One turn moves each row of this set onto another row. After a few examples, where does it send each row asked below?
K187: [ -7   9  11  -7  -3   6 -17  -2   5  -9  17  -2  -3   1  -9 -13  -2 -12
  10  -7 -13   3 -13   3  10  -5  15   1  -7  -6  -8   0   7 -16]
K105: [-13   8   1 -21  17  -2 -30 -20  -2   1   5  -2   5 -12 -18 -23   1 -16
   9 -17 -29 -18 -12   4 -10  18  18  16  19   5  -9   2 -17  -5]
K948: [-10  13   9  -9   8  12 -31  -7   1   5  18  -8 -18   1 -12 -19  -7  -6
   3 -29 -16  -2  -1   7  -2  -2   6   5  12  -1 -10 -15  -1   5]
K997: [-15   7  14  -7   2  16 -22 -26  22   1   4  -8   0  -7 -27 -14   6  -8
  10 -11   0  -9  -1  13  10   5   8   2   0   4   3  -2 -24  -1]
K895: [ -7   5  14 -17  -4   6 -28 -26  -3   3  12 -10  13 -11 -24   2  -1 -10
  10  -9 -12 -13  -6  13  10   1   0  12   4  29   0  -1 -12   9]
K234: [-13  15  14 -12  19  -6 -16 -12  -9   8   3  -4  -7  -9  -8 -23  14 -18
   8  -4   3  -6   3   3  -9   8  -1   2  -1  16 -10 -14  -3  -2]
K36: [-21   9  22 -16  23  13 -25 -25  10   8  12  -8  -1  -5   2 -14  10 -23
  16 -15  -1  -8  -2   5 -10   2   5  21   2  11  -7  -4  -3   6]
K597: [-15   3  27  -7   4  21 -19 -25  -9   7  -9   5  -9 -18 -28 -12   6 -14
   3 -14   0 -10   2   6   3   1   2   9  -5  12  -7  -4  -7   8]
K534: [-11   7  10   0  17   4 -28  -5   8   0   6  -9  -1 -12 -21 -34  11 -22
  11  -9 -23  -3 -12  15  -4  14  13   9  -5  22  -2  -7  -5  -5]
K108: [ -7  13   4 -20  15  -2 -27 -18 -22   3   3  -7  13 -10  -7 -20   5 -11
   9  -5 -21 -13   0   7 -12  11   5  11  11  19 -17  -3 -15   4]
K212: [-14   6  20 -13  -2  14 -15 -26   1  -1  -4   7  -8 -16 -38 -17   1 -12
   3 -24 -10 -15 -10   1   9   5  16   3   2  -3  -1  -1 -13  -9]
K64: [  3   3  17 -10   8  19 -23 -18   6   1   0 -10   5 -19 -33 -10 -11  -6
  -1 -21 -25 -11   3   1   4   9  11  10  -4  10  -2  -1 -15  -3]
K966: [ -6  11  10 -21   2  11 -27 -18   1   2  19   1   5   2  -2  -9  -8  -1
   3 -14  -3 -13   1  -3   0   2  17   6   8 -11 -20  -6 -12   4]
K747: [ -7  10  13 -15  -4   8 -24 -13  14  -9  17  -2   5  -7 -35 -12  -3  -8
   8 -16 -13 -12  -8   2  11   1  20  14   2  23   5   6 -14   0]
K908: [ -3   9  14 -14  15  -1 -33 -25 -10  -7   8   3   7  -8 -12 -21   3 -27
  16   2 -13 -11 -16   0   8  -1  11  18  -5  27 -10   4   6   1]
K465: [-24   7  16 -15  -2   9 -29 -31  10   0  12   0  -9 -21 -28  -9  10 -16
  10  -8  -1 -13 -10  11   8  -2  -1  11   4  15 -12   1 -10   9]
K726: [-24  12   8 -16   6  -5 -30 -14  -1   2  16  -2   1 -13 -10 -28  20 -25
  13  -9 -23  -3  -9   5  -8   6   8   6   3  25 -17  -5   0   4]
K511: [-10   4  14 -15   8   3  -9 -19  -8   4  -4  -3  20 -12  -7 -16   7 -15
  10  -4 -11 -10  -5   4  -5  17  23   9  -5   1  -5   2 -17 -19]
K148: [-22  12  16 -22   4   0  -7 -13 -19   6   6  -2   9 -22  -4 -16  11 -18
   7 -11 -12  -8  -3  -4 -14   5  13   9  -2   8 -19   1  -3 -12]
K679: [-10   4  22 -18  -2  13 -15 -23  -9   6   2  -4   4 -19 -26   1  -2 -13
   0 -22 -19  -6   6  -7   3  -2   6  15   7  19  -4   9  -2   3]
K570: [ -1   8  10 -16   8  13 -28 -10  -2  -2   8  -2   3   5  -3 -13 -11  -3
   6  -9  -1 -15  -5   5   3   2  16   5   3 -18 -15  -7 -12  -4]
K870: [ -3   8   8  -6  12  12 -37  -2   1   0   9  -8 -11  11  -9 -20  -9  -7
   7 -21 -19   0  -1   8   4   0  12   6   7  -1  -4 -13  -3   1]
K756: [-11  14  -1 -13  -4  12 -30 -14  -7   1   4  15   2   0 -15 -20  -3 -20
  13  -8 -28  -3  -5  19   5  -7  11   9 -10  -3 -11   3  -8  -3]
K936: [-13  11  19  -9  18  -4 -11  -7   8  -2   8  -8  -6 -11 -14 -25  12 -13
   3 -11   7  -4  -4  -9  -4  11  20   8   9  10  -3  -3  -4 -12]
K13: [-10  10   6 -13  -1  15 -30  -9  -3  -9   7  11  -1   0 -12 -19  -3 -18
  11 -14 -32  -3  -9  11   5  -3  20  12  -3 -13 -15   6  -6  -5]
K277: [-17  13  17 -11  12   7 -11 -25 -25   2  -7  -2  -1  -8 -11 -20   6 -26
  16 -10  -6  -7 -15   8   1  -7   6  14   4  11   0   8   2 -12]
K222: [ -3  12  10  -3  -7   9 -16  -5  -8  -6  12  -1   1  -6 -13 -16  -3  -9
   6  -1 -10   5  -7   6  12  -8  11  -1 -14   5 -11  -2   5 -14]
K210: [ -7   3  22 -13  18  14 -25 -31 -11   2   8 -22   8 -17   0 -12   4 -13
   6 -19 -19  -9 -11  -1  -5   8   7  13  14   9 -17  -5   2   0]

K997 goes to K747
K948 goes to K756
K936 goes to K534
Now these:
K895 goes to K679
K187 goes to K870
K36 goes to K908
K726 goes to K108

One turn moves each row of this set onto another row. After a few examples, where does it send each row asked below?
K289: [ -2  -1  16  -4  -4   8   1  -7  17   3   4  -5  14  -7  10  -8  -8  -5
  -5   9  -4   0   2  -9   4 -11  -8   1 -17   2  -1]
K272: [  0 -21  -9  -8  -3  -3 -11  -8   7 -18   1 -12  -9   5   6  11  10   6
   8   6   1   8  -9   0   8   1  19  -8   0  -4  13]
K628: [  3 -13 -14  -3  -3 -11 -18  -3  -6  -8  -3   5   1  10  12  10   4   3
   5   8  10  13 -13   6   6   0   5 -15  -4   2   0]
K548: [-18  -9  -4  -1  -8  -8   1   3  20   8   4  -6  -2   2   0 -15 -22   1
  -6  -2   2   2   0 -12   1  -3  -1  -1  -1   8  15]
K720: [  1  -9  -9 -18  -3  -5 -13  -3  17  -3  -2   5   3   3   8  -4   1   8
   4   4  10  14  -8   6   6   8  19  -9   0   4  13]
K832: [  6 -12  -2 -23  -3   2 -21 -10  10 -12  -2   0   8  -3   5  -1  -3   5
   3   7   5  17  -4   4   7  -1  14  -9 -11  -1   5]
K391: [ -9 -10   1  -7   2  -3   9  -8   4   2   5 -22   2  -4  -6   2  -4  -5
  -3 -10 -14 -17   3   2   3  -9   5   1   3  -5  -9]
K159: [  4  -6  -2   6 -10 -14   6  -2  -7   0  11   8   4   0  -9  -3  -2  -6
  12   6  -3  -8 -12  -7   9 -11 -18  -8  -2   1   8]
K859: [  2 -13 -17  -3  -3 -10 -17  -8  -3  -9  -2   6   2   9  13   9   1   6
   7  11  12  11 -12   3   6   2   4 -17  -2   2   1]
K848: [-11  -2  -1   5   9  -1 -10   4  -9  -6  15   3   3 -10  -6  -8  -6  -2
   6 -14  -1  -1  -2  -5   2 -18 -14  -9  -6  -1  11]
K31: [ -2 -11   8   0   7  -5   9   3   9  -2  13   0 -15  -4   5   8   3  -7
   3 -10 -14  -8   1 -13   5  -3   8   5   0  -1  -9]
K734: [-10   1   3  11  11  -4  -6   5 -11  -7  10   2   3  -8  -4  -4  -9  -8
   7 -12  -1  -1  -2   1   2 -16 -15  -7  -3  -7   3]
K375: [  4  -5   0   9 -10 -17  12  -4  -2   2  10   9   4   3  -3   0  -8  -6
   9   8  -3  -5 -15  -5   7 -11 -13 -15  -1  -4   1]
K901: [ -8  -5   2  -8   0  -3  12  -8   5  -1   8 -19   0   0  -8   2  -2  -2
  -6 -10 -11 -19   4   4   2  -6   1  -5   8  -8  -6]
K882: [ -2   1  11  -6  -4   9  -2  -4  16   2   5  -6  13 -10   3 -12 -12  -9
  -2  12  -5   1   4 -10   5 -13  -9   0 -12   2   2]
K417: [  4  -9  -2 -22  -5   2 -20 -11   9  -9  -1   0   6  -2   5   1  -2   6
   1   7   6  20  -7   5   3  -4  16 -11 -10  -3   6]
K22: [-17 -15  -3  -3 -12  -4   3   6  16   5  -2  -6   4  -1   1 -13 -18   1
  -5  -1   5   1   1 -10   5  -5  -5   6  -3  11  10]
K545: [-19  -8   3  -2 -11  -6   5   3  20   5  -1  -5   0  -1   1 -15 -17  -1
  -7   1   5   4   0 -12   2  -5  -4   2  -2   3  14]
K342: [  1  -7  12  -7  -5  13   2   0  12   1   2  -7  14 -10  11  -8 -11  -2
   0   9  -4  -2   4 -13   6 -11  -8  -1 -15   6  -2]
K873: [  0  -5 -12  -8   4   0 -16   0  -7 -15  -4  -4   3   5  11   4   5   7
   9   2  10  15  -4   8   4  -1   4 -23   2  -5   5]
K912: [-16  -7   0   0  -7  -7   2   5  20   7   4  -3   4  -2  -2 -16 -19  -3
  -6   6   3   3  -4 -13   4  -7  -3   4  -5   7  11]
K972: [  2 -11 -10 -18  -4  -3 -11   0  17  -2  -2   2   6   3   4  -4  -1   6
   5   5  11  14  -9   6   9   6  18 -11  -3   4  13]
K180: [ -4 -16  10   4   4  -7   3   1   9  -1  13  -4 -15  -3   3   9   5  -7
  -4  -6 -11  -8  -2 -17   7  -3   7   6   2  -2  -4]
K565: [-11   1   2  11   8  -4  -8   0  -7 -10  12   8   0  -6  -3  -7  -8  -7
   7 -15  -5   1  -3  -6   1 -15 -14  -5  -8  -2  10]
K538: [ -9  -7  -2 -10  -1  -7  14  -8   5  -3   7 -12  -5   0  -7   2  -7  -3
  -2 -13 -13 -15   5   4   0  -6   2  -1   6  -7 -10]
K633: [  6  -1  15  -5  -2   7  -1 -10  15  -2   7  -7  14  -6   9  -8  -7  -4
   0  12 -11   1   3 -11   6  -9 -10   1 -15   5  -2]
K497: [  0   0  -2   8  -8 -13  11  -5  -5  -2  10   9   4   2  -6  -5  -8  -6
  13   2  -6  -6 -13  -7   8 -12 -15 -13  -4  -3   8]
K424: [ -1 -17  11   4   8  -5   6   4   6  -1  11  -2 -14  -4  10   6   3  -7
   2  -7 -12  -4  -1 -19   8  -3  10   4   0  -3  -2]
K38: [ -1  -5 -15  -7   8   0 -16  -2  -6 -17  -3  -2   5   4   6   3   5   6
   8   3  11  15  -2   9   7   0   2 -21   1  -2   5]
K107: [  5  -9  -2 -24  -3   0 -18 -14  11 -10  -2   1   7  -3   8  -1  -2   8
   3   7   4  16  -5   4   5   0  15 -10  -7  -2   3]
K700: [  2 -20  -8  -7   0  -3  -9 -11   7 -18   1  -7  -7   2   7  12   9   8
  12   4   2   7 -12  -1   9   2  20  -9   0  -3  13]
K528: [  2  -5   1  10  -9 -16   7   1  -4   4  12   7   6   4  -1  -3  -5  -9
  12   2  -2  -6 -16  -5   9  -8 -18 -12  -2  -4   4]
K72: [ -1  -6   0  12  -6 -15   8   2  -8   4   9   8   2   1  -6   2  -6 -11
  12   3  -2  -2 -13  -5   8 -12 -15  -8   1  -5   1]
K544: [ -1 -22 -10  -8   0  -3  -7  -7   7 -17  -1  -9  -9   1   5  12   9   8
  11   4   4   8  -8  -1  10   2  21  -9  -2  -5  11]
K957: [ -4 -16   8   2   4  -6   6   5   9   2   9 -10 -14  -5   2   6   1  -8
   3  -4 -12 -11   1 -15   9  -2  10   8   2  -1  -3]
K241: [  2 -15 -13  -9   3   3 -10 -15   6 -12  -1 -11   3   1   5  13   9   6
   6   0   3  -2  -7  16   5   0  18 -10  -8  -1   6]
K634: [  1 -14 -13  -8   3   2 -13 -17   6 -13   2 -10   3   1   6  12   6   8
   7  -3   3  -2 -10  14   3   0  19 -12  -5  -2  10]
K862: [  0  -1  10  -3  -6  10   6  -5  17  -3   2  -5  14  -4  11 -10 -11  -5
  -3  10  -8  -2   3 -13   7  -8  -8   1 -11   8  -2]
K661: [-12  -3   5   8   6  -5 -12   2  -8  -8  13   1   2  -6  -1  -6  -9  -8
   6 -16  -2   3  -1  -4   2 -16 -18  -9  -4  -7   6]
K254: [ -3 -16   8  -1   7  -5   8   6   7  -2  13   0 -16  -6   1   8   7  -3
   1  -5  -7  -6   2 -11   6  -4   5  11   1  -1  -5]
K596: [-12  -1   4  11  13  -3 -11   2  -3 -11  12   3   0  -8  -1  -6  -8  -6
   2 -15  -2   6   2   1   0 -16 -13  -7  -1  -4   8]
K336: [  2 -13 -13  -9   2   4 -13 -13   7 -11   2 -13   3   4   7  12   9   7
   4   0   2  -3 -10  12   2  -1  21 -13  -7  -2   8]
K620: [ -6  -8  -1  -8  -2  -7  12 -12   2   0   2 -17   3   2  -5   0  -8  -3
  -5 -11 -11 -17   4   9   1  -6   1  -2   5  -7  -5]
K684: [ -8  -9  -2 -12  -1  -2  15  -8   2   3   7 -12  -2  -5  -9   5  -3   0
  -3  -9  -6 -16   5   6  -1 -10   2  -3   4  -7  -9]
K865: [  4 -13 -16  -2  -2  -9 -16  -5  -5  -8  -2   7   0   7   8  11   2   4
   5  10  12  11 -11   2   8   2   5 -18  -5   2   1]
K996: [ -2  -5 -14  -7   7   1 -17  -4  -3 -16  -2  -2   5   3  14   4   4   8
   9   3  11  16  -2   6   6   0   2 -21   2  -3   5]
K569: [-18  -9  -2  -1  -9  -1   2   2  18   1   0  -4   2   0   3 -13 -23  -2
  -9  -1   1   1   2 -15   3  -6  -2   3  -4   8   8]
K436: [  3  -8  -6 -17  -5  -4 -12   0  17  -4  -2   3   4   5   6  -3   2   7
   4   7  11  15 -11   8   5   5  17  -8  -2   3  14]

K391 goes to K72
K565 goes to K569
K832 goes to K544
Now these:
K375 goes to K633
K107 goes to K700
K417 goes to K272
K684 goes to K159
K545 goes to K901

